Here are some rows, each followed by its group. Groups can overlap.
 0.42 -0.03  0.93 -0.79 -0.84 -0.16  0.83  0.33  0.70  0.09  1.22 -0.96  0.93  2.03 -0.73  1.05  0.01 -0.78  0.89  0.00  1.39  0.37 -0.33  0.79 -0.18 -0.82  0.44 -0.45  0.60 -0.08 -0.72 -1.54 -0.36  0.51  0.18 -2.17 -0.59 -1.35  0.55  1.32  0.84  0.68  0.21  0.48  0.06 -0.03 -0.41  1.21 BG
 0.14  0.47 -0.35  0.79 -0.39  0.39  0.93  1.83 -1.35  0.55 -0.54  0.38  1.02  1.06  0.40  0.20  1.07 -0.47  0.35  0.15  0.03  0.12  2.02  1.13  0.32  0.65 -0.45 -0.14  0.50  1.04 -0.74 -0.70 -0.46 -0.96  0.85  0.23 -0.03  0.65 -0.23  0.89 -0.24  0.70 -0.26 -1.12  1.12 -0.05 -0.98 -1.17 CH
 0.19 -0.60 -0.65  0.37 -0.36  0.69  0.84 -0.12 -0.43 -0.31  1.23  0.00  0.21  1.20 -1.58  1.82  0.48  0.19  0.85  0.54  1.30  1.04 -0.52  0.05 -0.72  0.24  0.64  0.34  1.30  0.40 -0.64 -0.80  0.82  0.62 -0.13 -1.71 -0.72 -0.99  0.68  0.79  0.05  0.89 -0.85 -0.51 -0.20  0.79  0.57  2.25 BG
-0.20  0.96  0.54  0.44  0.31  0.17 -0.11  0.59  0.47  0.88 -1.27  0.85 -1.17  1.20 -0.39 -1.55  0.71  0.51 -0.44  0.09  0.66  0.37 -1.58 -1.24  0.43  0.05 -0.25 -0.16 -1.05  0.01 -0.81  1.16  0.44  0.57  0.31  1.19 -0.06  0.94 -0.88  0.82 -1.52  0.32 -0.05  1.14  0.56  0.24 -0.95 -0.54 LD
 1.02  0.73 -0.36  1.22 -0.27 -0.73  0.48  0.04 -1.04 -1.35 -0.04  0.60  0.33 -0.19 -0.42  0.34  0.73  0.26  0.14 -0.55  0.05 -0.32  0.47  0.79 -0.83 -1.24  1.18  0.14 -0.05 -0.19 -0.14 -0.27  1.22  1.08 -0.43 -0.76 -0.03 -1.01 -1.33  0.02 -1.47 -0.17 -0.12 -0.01  0.73 -0.36 -0.19 -1.33 CH
 0.78 -0.35  1.19 -1.50 -0.77  0.42  2.18 -0.51  0.82 -1.42  1.06 -0.05  0.79  1.27 -0.82  0.88  1.15 -0.65 -0.95  0.98  0.07 -0.20 -1.72  0.56 -0.26 -1.02 -0.46 -0.76  0.97  0.09 -0.70 -1.44  0.21 -0.56 -0.63  0.30 -0.49 -1.16  0.05  0.59  2.67  1.06 -0.63  1.45 -0.17  0.24  0.19  2.50 SR
 0.37 -1.92 -0.73 -1.82 -0.18  0.94 -0.24 -1.56 -0.66  0.04  0.65  0.39  1.51 -0.88 -0.44 -0.66 -0.46  0.68 -0.68 -0.02 -1.21 -0.05 -0.32 -0.58  0.71 -0.54  0.36  0.23 -0.77  0.70  0.02  0.32 -0.29  0.68 -1.35 -0.39 -0.34 -0.04  1.53 -0.34  1.09  1.38 -0.14 -0.15  0.26  0.12  1.94 -0.26 RL
 1.07 -1.27  2.20 -0.37  0.05  0.57  1.12 -0.46  0.75 -2.31 -1.79  0.86  0.66 -0.08 -0.34 -0.10  0.36  0.63 -1.07 -0.48  0.62 -0.60 -0.81  1.86  0.79  0.78  0.91 -1.29  1.22  1.08 -0.85  0.33 -0.91 -1.32  0.08  0.23 -0.32 -0.88 -1.54 -0.75  1.29  0.85 -1.93  0.09 -0.41 -0.24 -1.93  1.22 LF
 0.35  1.01  0.60  0.00  0.55 -0.33 -0.49  0.46 -0.35 -0.25 -1.42 -0.10 -2.20  0.51 -0.59 -1.75  0.79  0.71 -1.43  0.61  0.41  1.71 -0.20 -1.64  0.18 -0.90 -0.06  0.49 -0.10 -1.35 -0.34  1.85  0.64  0.27  0.24  1.06  1.54 -0.11 -0.67 -0.37  0.44 -1.14 -0.21  0.72 -0.46 -0.63  0.47  0.03 LD
-0.89  0.54 -1.65  2.43 -0.45  0.65 -1.87  0.39  0.13  0.12 -0.05  1.91 -1.52 -0.78 -0.15 -0.39 -0.83 -0.88  0.98 -0.29  0.36  1.98 -0.18 -0.75 -0.33  0.94  0.45 -0.13 -0.61 -0.15  0.84  1.41 -2.69  1.08  0.62  0.39  0.76  1.68  0.00  1.52 -0.61 -0.82 -0.55  0.48 -0.75 -0.37 -0.28 -0.55 RL
 1.18  0.45 -1.09  1.80 -1.53 -1.49  0.26  0.82 -0.93  0.61 -1.30 -0.60 -1.42  2.17  0.62 -0.12 -1.22 -0.45  1.03 -1.08  0.89 -0.48  1.29 -0.07 -0.35 -0.84  0.34 -0.03 -0.67  0.79  0.01  0.62  0.69  0.41 -0.35  1.23  0.39  0.88 -0.77  1.32 -1.29  0.18  0.69  0.85 -1.17 -0.21 -0.32 -1.18 LF
-1.34  0.24  0.37 -0.03 -0.21  1.18 -0.32 -1.67  0.20  0.69  0.54 -2.05 -0.37  0.66 -0.96 -0.03  0.85  1.30  1.99 -0.80 -2.20  1.71 -0.11 -0.43 -2.40  0.22 -1.31 -0.22 -0.57  1.27 -0.90 -0.39 -1.13 -1.02  1.00  0.25  1.45  0.73 -0.08  0.48 -0.94  1.63  0.77  0.50  0.34 -0.27 -1.07 -0.16 SR
-1.03  1.77 -0.26  1.55  1.17 -0.19  0.13  1.92  0.21  0.02 -0.90 -0.26 -1.61  0.20  0.86 -1.18 -0.60 -0.07  0.88  0.62  0.34 -1.46  0.75  0.32  0.67 -0.35  0.21  1.27 -1.25 -0.10  0.13  0.51  0.76 -0.40 -0.35 -0.78  1.00  0.63 -1.35  0.77 -2.37 -0.86  0.63 -0.03  0.51 -0.56  0.57 -1.04 PP
 0.42 -2.52 -1.87  0.80 -1.01  0.01  0.45 -0.31  0.09 -1.73  0.92  1.32  1.60 -2.08 -0.11  0.45 -1.16 -0.42 -1.29 -0.15 -0.17  0.17  0.33 -0.38  1.75 -1.33 -1.08  0.80 -0.71  0.81  0.81 -0.89 -0.12  0.34 -0.55  0.17 -0.42  0.14  1.30 -1.02  1.09 -0.87 -0.37  0.79 -1.00  1.23  2.53 -0.49 RL
-0.66  0.76 -0.79  0.36  0.16 -0.49 -1.43  0.91  0.21  0.12 -0.35  0.86 -1.66  0.25  0.57 -1.44  0.82  0.45  0.96  0.17 -0.50  0.30  0.20 -1.44  0.49 -0.12 -0.02 -0.88  0.53 -1.34 -0.17  0.69 -0.26  1.03 -0.13 -0.34  0.17  0.41 -0.40 -0.15 -0.70 -0.08  0.28 -0.07  0.75 -0.78 -0.61 -0.58 LD
 1.27  0.73 -0.59  0.95 -0.57 -0.39  1.54  0.76 -0.11 -0.28 -0.43 -0.83 -1.31  1.79  0.13 -0.20 -0.98  0.24  0.21 -0.69  1.36 -0.81  1.10 -0.27 -0.68 -0.57  1.10  0.06 -0.08 -0.02 -0.16  0.57  1.25  0.90 -1.32 -0.64 -0.32 -0.65 -1.06  0.05 -2.09 -0.18  1.28  1.17  0.07  0.53  0.32  0.09 LF
-0.04  1.25 -0.56  0.65 -1.12 -0.25  1.01  0.97 -1.17 -2.34 -0.71  0.36 -0.78  0.64  0.89  0.81 -0.80  0.06 -0.44 -1.04  0.68  0.03  1.04 -0.35 -0.57 -0.46  0.09 -0.22 -0.39  0.30 -1.34 -0.12 -0.36  0.39 -0.31  1.03 -0.41  0.92 -1.06  0.56 -1.05  0.55  0.64 -1.04 -0.47 -0.02 -0.72 -0.07 LF
 0.46 -0.29 -1.88 -0.37  0.20 -0.75  0.96  1.53 -0.02 -0.50  1.38 -0.71 -0.57 -0.88  0.81  0.14  0.30 -0.03 -1.56 -1.75 -1.10 -1.04 -0.37 -0.49  1.15 -1.74 -0.58 -0.03  1.07 -1.42 -0.69  1.06 -0.47  1.48 -0.77  0.63 -0.72 -0.74 -0.76 -2.45 -0.44  1.22  0.04  0.13 -1.06  0.18  1.43  0.84 PP
-0.10 -0.51 -0.89 -0.98  1.02 -0.48 -0.26 -0.71 -0.60 -0.47 -0.51  0.61  1.04 -0.42 -1.02 -0.22 -0.23  1.11 -0.87 -0.21 -0.18 -1.68 -0.51 -0.72  0.39 -1.01 -0.43  0.90 -0.58 -1.28  0.81  0.35  1.26 -1.26 -1.48  0.07 -1.27  0.04 -0.27 -3.09 -0.50  1.47 -0.55 -0.34 -0.24  0.08  1.29 -0.48 PP
 2.03 -0.59  0.46 -0.54 -1.15 -0.54  1.50 -0.57 -0.61 -0.77 -1.35  1.08 -0.58  0.32  0.48 -0.17 -1.07  0.89 -0.85  0.45 -2.37  0.47 -0.33  1.88  0.02 -1.35  0.79 -0.01  2.32  1.54 -0.44  0.00  0.97 -2.21  0.06  0.16 -1.61 -0.78 -2.41 -1.32 -0.68  1.86 -0.25 -0.93  0.93  0.07 -1.50  0.91 LF
 1.13  0.31  0.26 -0.80 -0.46 -0.22 -0.03 -0.44 -0.16 -2.07 -0.76 -3.04  0.20  1.33 -0.99  2.30  1.64  0.46 -0.28  1.55 -0.86  0.74  0.70  0.08 -1.84  0.34 -0.99 -0.91  1.01  0.99 -0.35 -0.31  1.23 -0.09  0.38 -0.22  1.70 -1.67 -0.39  1.76  1.42  0.90 -0.87  0.90 -1.24 -0.28  1.37  1.36 CH
-1.84  0.47  0.81 -0.06  0.83  0.40 -0.15 -0.94  0.50  0.34  0.71 -1.02 -0.15  1.02 -0.55 -0.31  1.62 -0.45  1.35 -1.66 -1.48  1.64 -1.33 -1.01 -2.01  1.60 -1.11 -0.37 -0.67  2.42  1.13 -0.25 -1.85 -0.17  1.75  0.30  1.25  1.08  0.03  1.57 -0.26 -1.06  0.77 -1.22  0.95 -1.06 -0.74  0.44 SR
-1.81 -0.17  1.34  0.30  1.76  2.70 -1.01 -0.87 -0.08  1.58  0.92 -0.50  0.79 -1.03  0.21 -1.04 -0.78 -1.38  0.22  0.02  0.06 -1.27 -0.56 -0.64 -0.39  0.80  0.29 -0.04 -0.44  0.32  1.16  0.42 -0.14 -1.93  0.77  0.00  0.71  1.21  0.06  0.56 -0.96  0.02  0.09 -0.94  0.98  0.35 -1.96 -1.04 RH
-1.86  0.55  2.50 -0.93  1.30  1.66 -0.29 -1.46  0.80 -0.31 -0.85 -0.16 -0.29 -0.02  0.12  0.16  0.52  0.35  0.61 -0.79 -0.58  0.61 -0.05  1.05 -0.35  1.67 -0.75 -0.26  0.79  0.30 -0.76  0.49 -1.03 -0.81  2.37  0.74 -0.27  0.87 -0.27  0.49  1.15 -0.51 -0.06 -0.01  0.72  0.55 -0.59  0.06 SR
 0.06  0.12 -0.65  1.75 -0.76 -0.34  0.35  0.57 -0.02 -0.47  1.28 -1.04 -1.03  0.74  0.24 -0.60  0.16 -1.00 -0.06  0.33  1.29  1.03  0.27  0.27  0.17 -1.27 -0.82 -0.80  0.80 -1.28  0.43  1.69  1.42  0.52 -0.99 -0.24  0.00 -1.03 -0.33  0.68  0.16 -1.42  0.24  0.51  0.11  0.42 -0.08  0.65 RH
 0.26 -0.20  0.21 -0.22 -0.09 -0.25 -1.08 -0.05 -0.95  0.63 -0.48  0.55  0.28 -0.68 -0.15  0.25  0.66  1.04  1.06 -0.73 -1.03  0.12  0.08  0.25  0.03 -0.10  0.05  0.35 -0.23  0.42 -1.36 -0.23  0.39  0.39 -0.95 -0.18  0.27 -0.34  0.21 -0.42 -0.99  0.21 -0.15 -0.09  0.43  0.21  0.27 -0.57 CH
-0.17 -1.00 -0.24 -0.57 -0.60  0.59  0.57 -0.56 -0.31  0.89  1.69 -0.53  1.82 -0.31  0.22  0.38 -0.38  0.64  0.62 -0.82  0.48 -0.25  1.03  0.43  1.70 -0.30  1.15  0.82  0.81  1.07  0.12 -0.64  0.67 -0.96 -0.19 -0.37 -1.00 -1.67  0.35 -0.70  1.15 -1.40 -0.09 -0.58  0.08 -0.63  1.43  0.37 BG
-0.21 -0.64  0.02 -0.54 -1.13  0.19  0.28 -1.54 -0.22  0.94 -0.58 -0.83 -0.38 -0.74 -0.62 -0.20  0.27 -0.51 -1.55  0.39  0.17  1.82  0.99 -0.13 -2.26 -0.52 -1.23 -2.82  1.22  1.00  0.67 -1.54  0.44  2.04  0.41  0.63  1.61  0.49 -1.47  0.06  1.09  1.47 -0.73 -0.33 -0.82 -0.40  0.78  0.86 CH
-0.19  0.94  0.25  0.07  1.57  0.28  0.00 -0.78 -0.26  0.59 -0.54  0.17  0.03  0.51 -0.59  0.46 -0.35 -0.15 -0.44  0.11  0.67 -1.01  0.35 -0.13  0.86 -0.36  0.30  1.12 -1.43  0.39 -0.42  0.99  0.70 -0.39 -0.47 -0.67 -0.43 -1.06 -0.35 -0.79 -0.83  0.50  0.58 -0.21  0.66  0.76  0.17 -0.35 PP
 1.29  0.85 -0.31 -0.10 -0.67  0.03 -0.56  3.23 -0.10  0.08  0.15 -0.39 -0.62  0.79 -1.21 -0.10  0.75 -0.45 -1.05  1.15  0.20  0.23 -1.28 -0.71  0.30 -1.45 -0.64 -0.96  0.48 -0.56  0.78  0.28  0.94  1.31 -0.46 -0.07 -0.25 -1.81 -0.10  0.22  0.60 -0.57 -0.17 -0.58  0.31  0.39 -0.10  0.59 RH
-1.17  0.66  1.20 -0.86  1.05  1.41 -1.04 -0.80  0.51  0.11 -0.26 -1.53 -0.27  0.67  0.20  0.82  1.24  0.13  2.61  0.04 -1.85  1.94 -1.67  0.15 -0.71  1.54 -0.57 -0.34  0.95 -0.03 -0.93  0.71 -1.78 -0.27  1.38 -0.95  1.81  0.44  0.65 -0.02  0.11  0.31 -0.70 -0.42  1.84  0.08 -1.15  0.43 SR
-0.27 -0.78 -1.12 -0.88  0.82  0.30  0.57  0.55  0.58 -0.54 -0.31 -0.17  1.34  0.80  0.36 -1.02 -0.22  0.82 -1.38 -0.07 -1.07 -1.54 -0.65 -0.27  0.76 -0.40 -0.05  1.34  0.11  0.26  1.25 -0.01  0.66 -0.21 -1.44 -0.95 -0.81 -0.15  1.86 -2.69  0.08  1.25 -0.23 -0.36  0.93 -0.28  0.79  0.71 PP
-1.56  0.03  0.77  1.05  2.00  3.25 -1.68 -0.22  0.17  0.98  0.49 -0.49  1.44 -1.13 -0.93 -0.31  0.24 -0.28  0.96 -0.95 -0.41 -0.37 -1.88  0.13 -0.58  2.65 -0.19  0.45 -1.22  0.37  0.27  0.61 -1.10 -1.17  2.93  1.99  1.05  1.74  0.36  0.15 -1.12 -0.56  0.22 -1.26  0.97 -1.30 -1.41 -1.28 RH
 0.61 -1.96 -0.05 -1.15 -0.82  1.17  0.30 -0.39  0.81 -0.55  1.74  0.39  1.12 -1.09  0.42 -0.08 -0.19 -0.47 -1.26  0.67 -0.58 -1.00 -0.87  0.07  2.38  0.39 -0.13  1.74 -1.33  0.53  0.02  0.07 -0.01 -0.36 -0.70 -1.02 -1.97 -1.54  0.90 -0.70  1.78  0.25 -0.59  0.30 -0.10  0.86  1.06  0.18 RL
 0.58 -2.06  0.04 -2.72 -0.40  0.41 -0.40 -1.15  0.28  0.58  1.19  0.26  0.81 -1.54 -0.42  0.25  0.70 -0.50 -1.49  0.28 -0.90 -0.65  0.04 -0.75  1.13 -0.58  0.32 -0.01 -1.76 -0.57  0.33 -0.51  0.62 -0.10 -1.27 -0.01 -1.25  0.79  2.49 -0.29  1.95 -0.06 -1.66  0.27 -1.03  0.88  2.35 -0.70 RL
-0.05  0.93  0.12  0.28  1.42 -1.19  0.34  0.16 -0.03  0.61 -0.59 -0.21  0.53 -0.53 -0.34  0.53 -1.34 -0.08 -1.14 -0.53  0.63 -1.07  1.06 -0.66 -0.98  1.13  0.94  0.03 -0.38  0.13 -0.06 -0.43  0.34 -0.27 -0.24  0.16 -1.37  1.03  0.31 -1.42 -0.68  0.51  0.60  0.36 -0.80  0.71  0.85  0.52 LD
 0.99  0.45 -0.75  0.53 -0.25 -1.44  0.88  1.60 -0.58  0.70 -0.14 -0.50 -1.83  1.85 -0.82 -1.47  1.40 -0.37 -0.98  0.97 -0.15  1.17 -0.21 -0.37 -1.41 -1.48 -1.74 -1.39  0.29 -0.38 -0.14  1.35  0.36  2.78 -1.34  1.11 -0.38  0.16 -1.73 -0.61 -1.27 -1.37 -0.09  0.39 -0.35  0.60  0.10  0.82 RH
-1.06  1.00  0.12 -0.22  0.02  0.28 -1.68 -0.02 -0.07  0.67 -1.46  0.33 -1.94 -0.51  0.07 -0.21  0.08 -0.78  0.55  0.00 -0.48  1.35 -1.49 -1.37 -0.24  0.88  0.36 -0.52 -0.31 -0.36 -1.09  1.75 -1.36  1.05  0.68  0.15  0.52  1.76 -0.70  1.30 -0.38  0.33 -1.14  0.11 -0.35  0.16 -0.44 -1.66 RL
 0.01 -1.76 -1.59 -0.66 -1.39 -0.09  0.44 -0.15  0.51  0.28  0.32  0.61 -0.15 -0.52  0.72  1.08 -0.17 -0.03  0.40 -0.41  1.43  0.84 -0.48  1.18  0.74 -1.76  0.34 -0.67  0.74  0.16 -0.47 -0.26  0.39  0.36 -0.29 -0.86 -1.89  0.29  0.14  0.16  1.16 -0.84 -0.48  0.49  0.47  0.69  0.28  0.82 BG
-2.23 -0.02  1.05 -1.09  1.57  2.56 -0.92 -0.48  0.25  0.65 -0.40 -0.44  1.76 -0.88 -0.55 -0.77  0.08  0.50  0.95  0.07 -0.69 -1.55 -1.55  0.41  0.25  2.76  0.43 -0.23 -1.03  1.59  1.65 -0.02 -1.06 -1.48  2.77  0.23  1.06  0.93  0.72  1.08  0.02  0.30 -0.39 -1.60  0.56 -1.09 -2.35 -0.29 RH
 0.89  1.24 -1.03  0.10 -0.66 -0.96 -0.24  0.76 -0.10  0.29  0.00 -0.02 -1.78  0.96 -0.21 -1.70  0.64  0.07 -0.35  0.79 -0.16  1.70 -0.53 -0.57 -1.68 -1.99 -0.94 -1.25  0.31 -0.54  1.27  1.27 -0.17  2.27 -0.15  2.15  0.88  0.00 -1.51  0.04 -1.21  0.24 -0.85  0.97  0.81 -0.23  0.69  0.29 RH
-0.16  0.30  0.12  0.51  0.05  0.58 -0.18 -0.29 -0.23 -0.91 -0.82 -0.10  0.26  0.20 -0.08  0.12  0.38  1.05  0.37 -0.13 -1.73 -0.61  1.39 -0.42  0.18 -0.96 -0.15  0.38  0.07  0.69 -0.14 -0.56 -0.29 -0.30  0.30  0.48  0.65 -0.22  0.32 -0.29 -1.16  0.70  0.29 -0.01 -0.84 -0.61  0.22  0.21 CH
Which 5 groups are nearest to each row below, nearest first, going by the average distance to the group's rows?
-0.16 -2.40 -0.61 -0.16 -0.80  1.71 -1.21  0.46  0.45  0.33  1.17  1.82  2.67 -2.15  1.57 -0.60 -1.71  0.18 -1.27 -0.08  0.49 -1.15  0.19 -0.59  2.57 -0.31  0.72  1.78 -1.57  1.11  2.03  0.76 -1.37 -0.07 -0.34 -0.04 -1.36  1.57  1.05 -0.66  0.21 -0.20  1.64 -1.25 -0.25  1.33  1.31 -0.66 >> RL PP BG LD CH
 0.95  1.73 -1.01  0.18 -1.04 -1.63  1.05  0.13 -0.77 -0.80 -0.16 -1.64 -1.91  1.39 -0.27  1.36  1.25 -0.03  1.29  1.00 -0.33  0.18  0.23 -0.23 -1.88 -1.54  0.44  0.25  0.91  0.61 -1.33 -0.92  1.27 -0.15 -1.28 -1.30  0.78 -1.65 -2.21 -0.89 -1.12 -0.52  0.11  0.54  0.59 -1.11 -0.67  0.81 >> CH LF BG LD PP
-1.14 -0.13  0.13  1.77  0.98 -0.14 -0.64  0.81  0.08  1.45 -0.64  0.17 -0.78 -1.49 -0.78 -1.01 -1.41 -2.59 -0.97  0.27  1.66 -0.28  0.42 -0.77 -1.12  1.01  0.62 -0.70 -1.26 -0.66  1.35 -0.65 -0.34  1.04  1.27  0.56  0.36  0.98  1.25  1.36 -0.40 -0.86 -1.24 -1.21 -0.24  0.50 -1.21 -2.99 >> LD RH RL CH PP
Which 5 groups are nearest to each row below, nearest first, going by the distance to the centre of the group?
-1.22  0.40 -0.08 -1.68 -0.18  0.13 -1.06 -1.22  0.88 -0.47  0.73 -0.86  0.10 -0.84 -0.60 -0.12  1.17 -0.62  1.14  0.06 -2.02  0.35 -0.78 -1.77 -1.11  1.39 -0.49  0.71  0.08 -1.82  0.55  0.65 -1.28 -0.19  0.25  0.01  0.86  0.23  0.82 -0.40 -0.21 -0.35 -0.50 -1.00  0.18 -0.22  0.12  0.76 >> SR RH RL LD CH
 0.11 -1.24 -0.55 -2.82 -0.82  0.55 -0.93 -1.02  0.18 -0.09  1.18  1.05  1.02 -2.03  0.17 -0.40 -0.05  0.07 -0.60 -0.42 -0.58 -0.35  0.06  0.27  0.45 -1.61  0.32  0.90 -0.60 -0.85  0.23  0.62 -0.25  0.03 -0.96 -0.79 -0.88  0.38  0.10 -0.09  2.03 -0.34 -0.87  1.43 -1.71  0.69  1.65 -0.08 >> RL BG PP CH LD
-0.82  1.28 -1.06 -0.35  0.31 -1.17 -1.35  0.83 -0.67  0.05  0.37  0.26 -1.09 -0.35  0.31  0.69  0.53 -0.30  0.79 -0.85 -0.75  1.48  0.10 -1.26 -0.88 -0.17 -1.53  0.99 -0.86 -1.86  0.95  1.45 -0.70  2.00  0.51  0.80  1.48  2.35 -0.05  0.70 -0.64 -1.02 -0.18  0.41 -1.97  0.70  0.48 -0.84 >> LD RH RL CH PP
 1.04  0.62  0.09  0.58 -0.39 -0.36  0.39 -1.38  1.10 -0.40 -1.09 -0.64  0.29 -0.24 -0.58  0.74  0.32  0.39 -1.38  0.11  0.22  0.61  0.08 -0.13 -1.30 -1.08 -0.47 -2.59  0.44  0.57 -0.28 -0.51 -0.86  0.09  0.22  1.34  0.71 -0.52 -0.08  1.31 -0.01  0.82  0.08  0.47 -0.33 -1.38 -0.28  0.08 >> CH LF RH LD SR
-0.92  0.99 -0.25 -1.56 -0.09 -0.21 -1.72 -0.04 -0.02 -1.68  0.54 -1.52 -0.69 -0.05 -0.64 -0.48  2.49 -1.83  1.43 -0.25 -0.99  1.49 -1.17 -0.62 -0.88  1.35  0.81  2.01 -0.30 -0.57 -0.40  0.90 -0.39 -0.29  1.06 -1.21  0.24  0.41 -0.22  0.28 -0.04 -0.57 -0.90  0.58  0.45 -0.74 -0.22  0.12 >> SR RH LD CH RL
 0.40  0.03  0.30 -0.43 -0.53  0.09  0.42  0.55 -0.27 -0.94  0.12  0.09  1.32  0.77 -1.15 -0.19  0.75  0.94  1.28 -0.22 -1.37 -0.45  0.51  0.13 -0.93 -1.18 -1.10  0.32 -0.71 -0.20  0.54 -0.08  0.82 -0.91 -0.81 -0.74  1.70 -0.99 -0.87 -0.06 -1.11 -0.64 -0.16  0.05  0.37  0.79 -0.25 -0.98 >> CH RH PP LF LD
-0.61  0.73  2.15 -1.06  0.87  1.55 -1.33 -1.40  0.35 -1.71  0.32 -2.61  0.09  1.07 -0.76  0.61  2.21  0.35  2.96 -0.37 -0.83  2.66 -1.92  0.02 -1.85  1.76 -0.78  0.13  0.76  1.84 -2.61 -0.54 -0.22 -0.29  0.21 -0.92  1.27 -1.43 -0.27  1.18  0.34 -0.19  1.00 -0.85  0.35  0.56 -0.74  1.54 >> SR CH RH BG LD
 1.00 -0.24  0.80 -1.11 -0.71  0.56  1.58 -0.12  1.38  0.35 -0.30 -0.42  0.62  0.19 -0.22  1.84 -0.05  0.30 -0.27  0.84  1.59  0.68  0.02  0.33 -1.05 -0.12 -0.37 -1.16  0.85  0.63  0.91 -0.92  0.13  1.52  0.41  1.37  0.18  0.15  0.53  1.74  0.82  0.49  0.77 -0.05 -2.01 -0.20  0.81 -0.25 >> CH BG RH LF RL
 1.36 -0.95 -0.45  0.10 -2.14 -0.18  1.03 -0.44 -0.70 -0.99  0.79  0.05 -0.43  1.48  0.45  1.20 -0.87 -0.22  1.03 -0.25  0.61  1.13 -0.28  0.82  1.65  0.42 -0.09 -0.18  0.24 -0.30 -0.19 -0.76 -1.21 -0.47 -0.34 -0.47 -0.52  1.33  0.43  1.57 -0.18 -0.73 -0.69  0.83 -0.09  1.72 -0.89  0.80 >> BG LF RL CH RH
-1.94  0.87  1.88  0.73  0.01 -0.28 -0.33  0.81 -1.15  1.45  0.86  0.72  0.05 -2.66 -0.70 -1.94 -0.73 -1.48 -0.05  1.40  1.46 -1.30  0.87  0.07  0.69  0.42  0.37  0.17  0.50 -1.33  0.12  0.94 -1.57 -0.33  0.91 -0.38  0.31 -0.23  0.94 -1.48 -0.10 -0.67 -0.76 -0.63 -0.62  0.23 -0.92 -2.96 >> RH LD RL PP CH
Which 5 groups are nearest to each row below, nearest first, going by the distance to the group's nearest row?
-0.81  0.77  1.82 -0.73  0.55  0.60 -0.89 -0.84 -0.36  0.90  1.38 -1.69  0.49  0.11  0.08 -0.07  1.60 -1.12  1.49 -0.01 -1.08  1.06 -0.76  1.13 -1.51  0.46 -0.79 -0.10  0.31  0.06  0.14  0.60  0.82 -1.50  1.25 -1.90  1.43 -1.95  0.08  0.21  1.38  0.80 -1.32 -0.56  0.64 -0.29 -0.96  0.87 >> SR BG CH RH PP
Which 4 groups are nearest to each row below, nearest first, going by the distance to the centre of the group?
-1.77  0.63 -0.63  1.33  0.52  1.23 -1.94  1.05  0.03  2.47  0.28  0.39 -0.57  0.44  0.10 -0.39  0.79  0.04  1.34 -0.42 -0.29  0.96 -1.31 -0.01 -0.25  1.58 -0.79  0.42 -1.01 -1.25  0.85  1.86 -1.68 -0.15  1.31  0.61  1.82  0.54 -0.13  0.63 -0.87 -1.28  0.10 -0.93  0.37 -0.24 -0.86 -0.94 >> RH LD SR RL
 1.50 -0.16  0.73 -0.75 -1.42 -1.18  2.09 -0.71 -0.05  0.46  1.26 -1.32  0.39  0.52 -0.77  2.06 -0.38  0.17 -0.04  0.64  0.65 -0.71  1.18 -1.56 -0.38 -0.25  0.61 -0.32  0.49  0.54 -0.93 -0.99  0.77  0.18  0.09 -1.01 -0.62 -0.54  1.72  0.40  0.82  1.58  0.01  0.15  0.19 -0.43  1.34  1.23 >> BG CH LF RL
 1.27 -0.21  0.78 -0.34 -0.48 -1.17  1.19  0.03  0.44 -0.47 -1.26  0.07  0.08 -0.05 -0.94  0.57 -1.44  0.79  0.49 -0.25 -0.19  0.39 -0.05  2.15  0.14  0.74  0.43 -1.25  1.60  1.72 -1.88 -0.90  0.15 -1.51 -0.64  0.81 -1.17 -0.07 -1.23 -0.12  0.02  1.02  0.03  0.22  1.30 -0.24 -0.54  0.52 >> LF CH BG SR
 1.08  0.22 -0.66  0.53 -1.26  0.43  0.54  0.68 -0.25 -0.31  0.33  0.92 -0.17  0.47  0.52  0.18 -1.55 -0.42 -1.13 -0.11  2.62 -0.23  0.34  1.42  0.25 -0.85 -0.70 -1.30  0.93  1.67  0.35 -0.34  0.26  0.65  0.71  1.01 -0.25 -0.40  0.93  0.07  1.04  0.17 -0.01 -0.08 -0.51 -0.05 -0.28  0.81 >> LF BG CH RH
Which 4 groups are nearest to each row below, nearest first, going by the distance to the group's nearest row?
 0.38  0.06  0.65  1.30 -0.29 -0.66 -0.24  0.58 -0.63 -0.89 -1.34 -0.42  0.59  0.61  0.84 -0.09 -0.58  0.39 -0.32  1.34 -1.12 -0.04  0.58  0.26  0.47 -0.42 -0.73  1.34  0.27 -0.02  0.14  0.40  0.09 -0.41 -0.32 -0.66  0.26 -0.62 -1.01 -0.13 -0.01  1.69  0.53  0.77  1.01 -0.25  0.15 -0.64 >> CH PP LD LF
Which 4 groups are nearest to each row below, nearest first, going by the average distance to the group's rows?
 0.93 -0.98 -1.01  0.87  0.36 -0.24  0.22  0.77 -0.36  0.59 -1.34  1.43 -0.21  0.07  0.88 -0.06 -1.85  0.44 -1.70 -0.28  0.48 -1.41  0.20 -0.72  1.46 -0.96  0.05  0.05 -1.56 -0.57  1.61  0.55 -1.10  0.47 -0.25  1.13 -1.11  0.22 -0.73 -1.21  0.60 -0.25 -0.23 -0.23 -0.45 -0.65  0.60 -0.02 >> PP LD RL LF
 1.06 -3.00 -0.30 -1.39 -1.44  1.37  0.19  0.10  0.59  0.02  2.14  2.48  0.77 -2.32 -0.58 -1.58  0.25  0.35 -2.35  0.47  1.22 -0.02 -0.56 -0.40  1.99 -1.15 -1.94  1.24 -0.44 -0.14  0.79  0.16 -0.39  0.82 -1.24  1.28 -1.32 -0.85  1.19  0.12  1.39 -0.05 -0.08 -0.75 -0.65 -0.30  0.64 -0.65 >> RL BG PP LD
